[[-13 -56  -1  -8]
 [-22 -20  -9  13]
 [-26  -6  -5 -24]
 [-11 -20  -9  12]]
->
[[-13 -56]
 [-22 -20]]

[[ 55 -47  24  -3 -26]
 [ 30 -15  24   7  -8]]
->
[[ 55 -47]
 [ 30 -15]]

[[ 36  12]
 [-44 -39]
 [-62 -37]]
->
[[ 36  12]
 [-44 -39]]

[[ 34  -9 -50  49]
 [ 18  -1  26 -62]
 [ 34  20   3  26]]
->
[[34 -9]
 [18 -1]]

[[  3   9 -26 -44]
 [  1  32  30  59]
 [ 42 -27  12  -3]
 [ 53 -27   9 -11]]
->
[[ 3  9]
 [ 1 32]]

[[ 19  39   1  -1  60]
 [-25 -15  59  29   9]]
->
[[ 19  39]
 [-25 -15]]
---
[[ 13   5   0   2   7   5  -2   1  -1 -16   5   1   0  17  -2]
 [-61  23  45  22   8   3   1  -2  -3  -3  -7   6  -3 -19  -1]
 [-54  21  40  19   6   2   0  -2  -3  -1  -6   5  -2 -15  -1]
 [  1 -11  -7 -14  17  13   0  -8   4  19 -25  11   3 -26   0]
 [ 19   6   2   3  -8  -6  -3   4  -4 -14  17  -6   0  34  -3]]
->
[[ 17  -2  13   5   0   2   7   5  -2   1  -1 -16   5   1   0]
 [-19  -1 -61  23  45  22   8   3   1  -2  -3  -3  -7   6  -3]
 [-15  -1 -54  21  40  19   6   2   0  -2  -3  -1  -6   5  -2]
 [-26   0   1 -11  -7 -14  17  13   0  -8   4  19 -25  11   3]
 [ 34  -3  19   6   2   3  -8  -6  -3   4  -4 -14  17  -6   0]]

[[ 23  34 -43  -3  19  -2   5 -25  -4  30  31]
 [  4 -34 -12 -22 -12  24  19  57 -10   2  -9]
 [  4  -1 -28 -65  27  32 -26  -1  -1 -11  11]
 [ 33  -3  12  15 -10  -5   4  -5  -8 -10   5]]
->
[[ 30  31  23  34 -43  -3  19  -2   5 -25  -4]
 [  2  -9   4 -34 -12 -22 -12  24  19  57 -10]
 [-11  11   4  -1 -28 -65  27  32 -26  -1  -1]
 [-10   5  33  -3  12  15 -10  -5   4  -5  -8]]

[[ -6  63  -4  -9   5 -14]
 [ -9 -28  26  -9  -7  21]
 [ -3   8  30 -19   6  64]]
->
[[  5 -14  -6  63  -4  -9]
 [ -7  21  -9 -28  26  -9]
 [  6  64  -3   8  30 -19]]

[[  2 -13  -2   2  14   2  -1 -52 -13 -17 -14  16   9  -1]
 [ 12   5   5  13  11   0   1 -16  10  -1   8  -5  -7  -2]
 [  9 -13   2  17  14  -1   2   2  -9 -32  -9  -3  -5  -1]]
->
[[  9  -1   2 -13  -2   2  14   2  -1 -52 -13 -17 -14  16]
 [ -7  -2  12   5   5  13  11   0   1 -16  10  -1   8  -5]
 [ -5  -1   9 -13   2  17  14  -1   2   2  -9 -32  -9  -3]]

[[ -6  -3   7  25  24  16  19  32  13  16  23 -31  34]
 [  9 -21  36 -41  12  10  -7  20   8  -8   7 -54  18]]
->
[[-31  34  -6  -3   7  25  24  16  19  32  13  16  23]
 [-54  18   9 -21  36 -41  12  10  -7  20   8  -8   7]]

[[-22   8  13 -14  13 -29 -21  42  22   6  -1 -47 -37  62]
 [  1  10  27 -30   4 -36  23   8  -4  34  12  45   7   3]
 [ -7  26  30 -24  18   2  14 -20 -20  45  26  24  16  15]]
->
[[-37  62 -22   8  13 -14  13 -29 -21  42  22   6  -1 -47]
 [  7   3   1  10  27 -30   4 -36  23   8  -4  34  12  45]
 [ 16  15  -7  26  30 -24  18   2  14 -20 -20  45  26  24]]

[[-30 -36 -24 -14]
 [ 51  56  42  61]]
->
[[-24 -14 -30 -36]
 [ 42  61  51  56]]

[[ -7   9   2 -20  12]
 [  7   5   0  27 -12]
 [ -1  -5   5  -5 -17]
 [ 17   9   6  10  -3]
 [  2  -7  22  15  -1]
 [-15  -5 -17  -6  18]
 [ 10  -6  -1 -55  -8]
 [-32  -9   1  13   2]
 [-18  12   2  15  20]
 [  9 -18  13   0   6]]
->
[[-20  12  -7   9   2]
 [ 27 -12   7   5   0]
 [ -5 -17  -1  -5   5]
 [ 10  -3  17   9   6]
 [ 15  -1   2  -7  22]
 [ -6  18 -15  -5 -17]
 [-55  -8  10  -6  -1]
 [ 13   2 -32  -9   1]
 [ 15  20 -18  12   2]
 [  0   6   9 -18  13]]

[[ -9 -37  -6 -29  -9  -1  28  18   2  10   0  -8  -6  -3   7]
 [  6 -53 -10  -8   3  17 -23  -7  23   4 -21  20  11   9  -3]
 [ -2  14 -19 -10  -3  23   8 -36   2  -4 -10   1 -11 -32 -20]
 [ -2  20   6   7  -3 -10 -17   1  24  11  14   6  12   0  -8]]
->
[[ -3   7  -9 -37  -6 -29  -9  -1  28  18   2  10   0  -8  -6]
 [  9  -3   6 -53 -10  -8   3  17 -23  -7  23   4 -21  20  11]
 [-32 -20  -2  14 -19 -10  -3  23   8 -36   2  -4 -10   1 -11]
 [  0  -8  -2  20   6   7  -3 -10 -17   1  24  11  14   6  12]]
